In the rows, 128 means zero.
These are runs of 7 systems, one row a step. Runs of the same system follow the same rule from any start.
run 1, J633, 9 rows:
[[160  98 137 123 149 113 121  88 132  91 133  83 131 163  62 128 104  76]
 [156 139 113 131 136 124 150 186 179 122 139 197 137 120 123 148  93 147]
 [139 130  99 147 101 151 128 124  99 169 162  93 180  96 177 149 169 129]
 [ 82 111 160 111 114 181 113  96  73  85 155 146  93 136 113 104 124 137]
 [130 122 133 161 161 106 151 131 174 125  98 153 100 132  95 110 171  59]
 [166 123 126 127  71 113 110 141 185 120 155  92 175 143  94 138  91 139]
 [112 114  81  83 136 159 148 177 119 122 144 153 115  69 168 148 126 157]
 [126 128 149 166 156 177 143  85  63 132 129  84 151 141 114 150 161  97]
 [ 85 108 171 149 124 100 119 122 144  99 153 193 135 142  84  92 107 125]]
run 2, J633:
[[149 119  83  63  97 120 151 131 118 139  78 128 184 110 142 143  97 150]
 [ 80 188 148 138 148 188 134 154  80 156 128 109 118 125 153 141 114 153]
 [ 91  82 166 162 164  73 113  75 100 119 119 118 126 129 121 111 162 142]
 [152 144 115 109 138  90 107 114 155 126 141 152 101 168 116  93  66  81]
 [202 142 108 142 112 120 141 170 166 142 112 131 111 125 165 157 145 188]
 [106 128 116  79  77 156 136 105  67 143  84 117 179 116 152 121 131 144]
 [ 52 172 172 142 158 155 122 139 112 129 111 117  72 136 115 109 124 123]
 [135  86 138 150 164  40 118 102 164 120 108  94 131 135  95 127 140 123]
 [170 148  91  86 123 112 118 138 142 132 147 146 133 145 142 133  44 132]]
run 3, J156:
[[129 122 107  83  68 154 129 128 158 100 121 166  96 129 109  87 141  64]
 [ 87 174 124 115 168 148 148 128  98 157 109 119 159 139 106 128  82  73]
 [129 125 120 150 163 134  92 122 104 139 204  64  99 117 163 153 125 148]
 [153  74 114  79 101  80 107 115 158  84 121 119 111 126  99 118  98 154]
 [176 149  83  87 116 150 168 119 112 143  79 172 146 142 147 129 115  87]
 [ 95 191 123 147 120 168 113 177 147 162 185 121 117 119 142 122 102  98]
 [ 79 128 146 106 142  88  90 102 105 130 109  52 100 133 128 113  99 158]
 [188  76 106 108 107 137 124  68  98  96 146 117 137 144 123 122 150  91]
 [141 131  83 104 132 126 154 179 180 131 136 149 171 103  97 144  99  85]]
run 4, J387 (9 x 18):
[[147 172  99  90  87 126 143 131 151 154  75 120 172 149 110 117  83  91]
 [112 161 131 145 121  63 117 169 199 163  97 131 110 122 144 109 126 143]
 [135 151 104  91 149 132 114 140 126 141 114  37  79 121 146 147 102 149]
 [161 109 110  77 164  75 147 118 140 110  63 137 127 146 102 132  74 129]
 [179 185 122 170 152 108 146 153 150 174 110 133 150 155 148 156  99 141]
 [150 154  93  82  63 130 121 169 161 142 100 108 118 115 157 129 110 172]
 [134 161 137 107 144 102 112 122 151 122  89 129  49 168 127  96  92 116]
 [128 168 119 118 134 107 134 107 111 174  62  71 166 153 126 132  98 106]
 [157 114 110 126 116  48 122 152 201 141 108 112 144 118 121 135 119 156]]
run 5, J912, 9 rows:
[[130  47 144 132 168 101 137  92 118  71 131 165 108 120  94 124 156 128]
 [165 155 128 144 192 133 167 160 126 139  96 114 136 139 119 184  94 167]
 [149 113  97 126  92 146 109 117  94 142 210 148 169 112 183 135 119 149]
 [107 148 170 153  95 184 109 161 163  99 165 105  86 137  83 121 130 134]
 [186 149 101 142 129 116 133 120 153 148 108 134  77 146 161 114 172  79]
 [163  67 138 127 117  81 142 103 157  89 111 156 173 140  67 126 125 120]
 [120 145 103 121 151 133 166 201 165 148 104 131 146  78 128 169 131 161]
 [131  87 101 104 131 183 131 101  66 107 189 146 127  99 155 131 151 113]
 [128 152 192 185 143 166 135 128 117 112 132 135  97 169  94 137 127 162]]
run 6, J463:
[[156 136  88 125 173  81 123 136 164 159 126  77 119 116 144 143 123  94]
 [ 82 104 143  93  96 174 135 118  96  89 133 122 172 120  74 120 102 123]
 [153 120 127 153 177  82 159 161 150 136 106 193 112 123 152 148 130 170]
 [130 163 112 132 107 169 114  93  71 167 163  95 166 148 159 118 113  86]
 [119  96 172 148  87 110 110 133 158  89 149 148  96 126 111 114 152 187]
 [193 151  88 126 159 135 149 147 156 146 110  87 104 138 130 150 132  74]
 [ 61 110 135  82  73 155 129 113 104 108 110 158 151 105 106  89 137 106]
 [113 140 131 154 202  85 133 168 154 141 133 139  87 110 146 148 120 163]
 [137 119 127 134 125 147 128  73  67 141 139  74 194 143 115 139 122  93]]
run 7, J912:
[[134 128 131 136 145 122 177 147 141 130 101 212 182 126 104 140 116 117]
 [110 106 121 161 144 147 138 145 105 146 174  96 176  76 139 164 169 138]
 [133 107 145 129 140 161 109 119  95  92 163 117  55 124 148 136 140 186]
 [186 169 135 158 155 139 123 117 137 131 150 145  94 190 123 126  81 102]
 [176 137 120 154  53 113 118 127 172 153 139 120 192 142 126 124 138 120]
 [ 96  97 115 106  95 114 128 179 198 108 136 138 102  73 110 117 164 130]
 [149 115 101  97 171 171 178 130 110 101  84 146  88 116 113 144 157  80]
 [149 107 154 172 155 123 159 100  82 126 121 190 180 147 129 145 139 150]
 [125 127 135 175 159 121 110 155 137 142 200  84 148 107 133 169 119 175]]
run 8, J371:
[[141 126 165 196 174 118 123  90 103 144 126  71 119 156 124 145 161 121]
 [150 106 109  78 138  80 112  84  90 128  84  87 114 136 151 131  97 160]
 [131 164 150 125 151 136 148 152 157 122  51  81  82 155  79 140 122 129]
 [201 142 121 151  91 120 120  84 125 150 112  86 155 177 134 126 133 101]
 [133  77 133  98 143 135 136 108 104  87 109  54 149 120  74 158 125 140]
 [133 133 141 159 202 101 137  88 109 144  88  98  97 154 119 130 151  88]
 [123 149 109  76  96 111 109  98  99 149  73  67 129 142 152 114 103 144]
 [154 142 150 145 139 148 124 147 164 114 110  39  79 147  84 153 140 137]
 [209 123 122 149 144 123 138  74  83 140 112 105 146 176 144 148 125 128]]
run 9, J156, 9 rows:
[[150  77 118 132 101 112 130 108 115 107 178 204 178 115 138 124 129 150]
 [163 167 131 151 150 100 158 172 190 150  65 146 112 150 112 137 124 123]
 [ 85 159 152 134  69 186 118 136  88 144 137 123 139 117 157 119 139 174]
 [100 110 157 165 142  66 104  90 149 131 131 139 118 143 110  87 158  85]
 [154 108 146 140 132 169 164 122 110 106  93  77 167 133  71 174 147 136]
 [110  93 101 137 138 105 134 155 139 135 173 192 149  69 164 134 158 145]
 [132 150 158 128 154 140 143 158 162 101  78 134  47 149  93 129 122 141]
 [113 139 158 138 103 151 119  89  57 131 142 172 179 150 146 118 105 160]
 [168 138 140 199 142  71 118 127 184 151 139 118 134 153 119 130 152  99]]
run 10, J387:
[[121 132 137 122 111 198 129 109  96 108 116  87  67 127 128 119 181 107]
 [104  97 119 102 126 111 124  87 118 109 145 155 163 134  87  95 111  49]
 [ 82 131 165 200 158 111 138 147 133 156 142 121 171 105 117 149 159 150]
 [153  77  94 103 117 161 124 141 116  99 172  99 106  83 148 155 166 156]
 [120 118 148 114 160 154 139 119 106  79 147 185  99 155  85 118  83 111]
 [121 156 135 164 119 156 151 108  77 167 105 164 183 132 162 127 164 116]
 [123 102 131 135  48 120  84 122 150 120 191 120 142 112 137 107 148 151]
 [ 93 125 171 141 153 168 130 130 134  91 112 101  62 137  71 123 159 108]
 [122 103  86 110 153 135 154 101  94 142 135 136 172 107 129 128 145  48]]
run 11, J375 (9 x 18):
[[144 173 115 132  84 133 131 161 187 145 144 149 166 148  98 113 100  68]
 [103  98 123 108 125  86 148 163 148 124  69 133 147  78 131 148 148 195]
 [ 96 135 122  92 165 109  86 103 101 120 149  81  73 137 139 107  77 125]
 [135 147 182 185 160 151 159 111 114 121 109 157 146 173  77 132 124 111]
 [166 108  80 139 139 100 140 122 121 162 160 161 168  98 188 143 154 115]
 [136 148 134  98  50 149  99 138 132 122 146 110 140 142 132 122  81 183]
 [124 152 139 119 145 142 154 136 126 125  36 130  60 136 132 123 165 131]
 [102 133 109 121 132 101 119 107 140 150 134 112 167 128 104 102 114  36]
 [115 101 168 169 123  75 123 141 157 121 137 150 166 123 106 140 128 198]]
run 12, J463 (9 x 18):
[[216 146 105 129 128 158 142 145 157 111 153 164 109 159 123 144 100 103]
 [105 149 124 122  57 181 142 131 115 147  96 152 134 113 151 101 186 108]
 [ 85 114 121 124 157  91  93 140 151 126 165 115  55  93 156 107 144 129]
 [114 114 152 149 171 153 145 118 121 115 128  57 148 132  58 152 135  81]
 [134  92 121 116 117  67 149 127 159 119 105 195 194 119 101 121 111 131]
 [125 182 104 127 132 168 134 175 116 166 166 142 149 113 171 153  83 152]
 [140  85 144 146 106 153 118  87  68 116 152 128 125 116 164 132 182 172]
 [176 135 132 167 140 119 111 117 171 114 167 146  69 170 115 110 130  76]
 [102 147 130 128  66 149 140 159 175 144  87  86 161 112  92 119 167  92]]
run 13, J375:
[[ 70 116 158 111 114 136 108 131 129  91 136 164  57 120 125  86 136 140]
 [135 140 132 158 189 155 151 157 146 129 136  72 117 122  90 162 138  78]
 [112  56 123 118 111 124 135  95  98  97 167 173 177 100 115 118 151 122]
 [133 154 133 163 123 160  96 169 143 127 199 108  74 115 163 142 133 170]
 [165 103 116  89 116 188 159 113 106  86  87 104 124 133  84 145 146 104]
 [ 60 135 128 137 101 138 119 139 144 139 163 172 113  92 144  82 172  82]
 [142 109 139 151 125 119 121 152 170 118 146  37 145 110  85 169 140 148]
 [126  65 129  92 143 119 124  99 110  68 135 178  75 121 116 106 141 130]
 [112 175 125 156 155 188 135 177 146 138 186 122 110 121 116 141 109  92]]
run 14, J371, 9 rows:
[[132 101 141 103  87 132 105  73 110  96 105  89  95 156 102  92 156 101]
 [133 152 119 135 190 124 127 137 118 146 134  44 139 133 112 165  90 114]
 [146 116 153 150 111 116 131  89  93 136  70 102 112 142 153 125 183 170]
 [160 129 108  80 154 113 114 112 137 101 115  84  80 159  98 131  67 111]
 [144 163 159 168 131 142 155 126 119 154  64  85 173 153 107 160 143 140]
 [166  78 124 110 103  84 101  66 128  99 124  91 112 152 110 106 140 108]
 [126 138 117 109 193 135 160 141 108 138  82  70 140 117  98 167 106 116]
 [133 139 156 150 104 129 118  77 107 143  83 101  99 161 140  98 184 112]
 [153 131 100  84 140 118 104 126 130 119 141  44 115 137 117 145  69 134]]

Which system made each run below?
run 15, 2 rows:
[[ 88 140 121  86 132 165 118 142  84 127 119  82  84  99 163 139 115 189]
 [148  94 150 140 191 106 135  64  81  97 101 132  83 163 116 124 142 119]]
 : J463
run 16:
[[114 114 108 105 164 103 146 119 106 146 108  66 193 107 107 159  99 123]
 [ 99 111 167 152 121  97  95  80  85 123 152 166 121 148 154  98 112 173]]
 : J375
run 17, 2 rows:
[[162  92 133 134 158 163 137 100 114  71 165 147  75 150  94 127 143  77]
 [126 129 111 146 118 186 157 172 148 125 183 174 154  94 118 138 152  93]]
 : J375
run 18 (2 x 18):
[[146 115 149 141 160  95 146 130 128 124  62 125  92 131 142 152 158 207]
 [182 144 111  89 120 115 139 114 154 114  79 150  95 175 106 108  88  91]]
 : J371
run 19, 2 rows:
[[121 101 157 139 193 140 150 124 100  92 148 139 141 135  70 162  93 144]
 [180 141 126 165 119 108 154 111 122 155 110 188 200 155 143 139 126 123]]
 : J463
run 20 (2 x 18):
[[ 60  93 137 110  73 142 130 128 133 108 137 149 175  93  89 101 143 100]
 [122 126 121 143 220 115 162 122 112 137  90 120 103 120 120 148 156  87]]
 : J156
run 21, 2 rows:
[[133 107 176 158 146 144 151 127 111  91 113 177 102 143 111 139 149 185]
 [173 146 111 175 193 110 126 133 134 156 182 114 129 141 146 161 109 114]]
 : J912
run 22, 2 rows:
[[ 76 126 132  75  97 175 107 141 128  88 148 115  78 113 103 103 104 129]
 [128 119 139 147 201 108 169 139 133 127  64 131  97 113 118 155 172 135]]
 : J463
run 23 (2 x 18):
[[152  96  65  72 130  83 135 130 156 125 117 154 119  98 145 112 132  88]
 [ 65 162 162 118 107 137 112 172 149 121 137 127 140 127  93 122  69 163]]
 : J375
run 24, 2 rows:
[[131 145 129 132 168  83 152 131 164 145  51  93 127 147  91 132 122  84]
 [ 99  99 134 125 154  47 121 107 128 134 135 171 178 123 117 110  88 128]]
 : J375
run 25, 2 rows:
[[156  97 125 132 155 168 128 106 121  83 168 122  66 138  98 125 159  70]
 [ 98 130 140 155 114 115 154 145 174 137  93 163 148 124  86  99 174  61]]
 : J463
run 26, 2 rows:
[[110 166 154 153 129 128 162 155 133 166  48 100 165 125 118 146 145 159]
 [138  98  98  77 123  75  93  89  99 127 151 122 131 128 163 116  79 153]]
 : J463
run 27 (2 x 18):
[[ 86 154 170 159  75 169 146 151 143 133 110 144 186 129  82 119 143 123]
 [139  79 104 143 121  83  99 113 155 126 204 136 139 109 140 114 150  93]]
 : J371
run 28:
[[169 114 147 167  90  99 133 108 173 122  97 144 117 152 107 111 191 102]
 [154  83 107 120 165  60 149 151 184 111 103 144 135  98  97 146 136 129]]
 : J912
run 29, 2 rows:
[[135 107 129 138 133 130  95 119 103 126 175  41 117 106 151 158 137 179]
 [186  85 136 126 134 141 144  97 133  68 131 148 109 162  67 133 128  97]]
 : J463
run 30:
[[ 80 142 120 131 196 118 153 185 160 135 126 155 108  97 105 138 117 111]
 [100  91 128 115 166 123 126 104  70 123 155  86 185 107 111 155 100 152]]
 : J375
run 31, 2 rows:
[[140 185 134 114  69 140 114 144 143 150 119 110 168 166 118 124  60 148]
 [125 136 135 121 141  94 153 121 118 148  27 148 109 129 150 123 160 159]]
 : J375
run 32, 2 rows:
[[100 124 156 148 144  98 129 160 138 121 146 193 144 119 130 135  91 197]
 [169 149 163 169 128 105 135 114 129 137  80 149  87 173 152 126 146 171]]
 : J156
run 33 (2 x 18):
[[189 121  98 125 136 105 133 103  94 154 109 126 142 130 190 151 138 168]
 [127 145 148 120  90 176  95 100 103 104 168 134  83 170 127  88 103 109]]
 : J463
run 34:
[[ 85 114 160 164 197 142 139 145 100 118 158 114 123 100 114 164 135 166]
 [166  71  97 101 134 161 151 103  78 102 151 156 135 105 152 153 150 146]]
 : J387
run 35 (2 x 18):
[[125 142 153 166  71 144 114 120 136 142 114 114  99 135 148 108 201 135]
 [ 73 103 167 146 101 127 139 114 138 110 110 130 172 121  62 106 161  90]]
 : J156
run 36:
[[162  99 136 106 100  90 117  92 130 112  71  64 121 146 107 128 147 143]
 [168 130 112 116 184 131 149 120 129 122  83  58 113 149  89 157 115  88]]
 : J371
run 37, 2 rows:
[[117 121 140 102 115 141 122 171 179  82 140 113  93 128  63 130  90 134]
 [164 170  87 118 115 161 161 139 125 165  89 159 120 131 168 121 153  80]]
 : J912
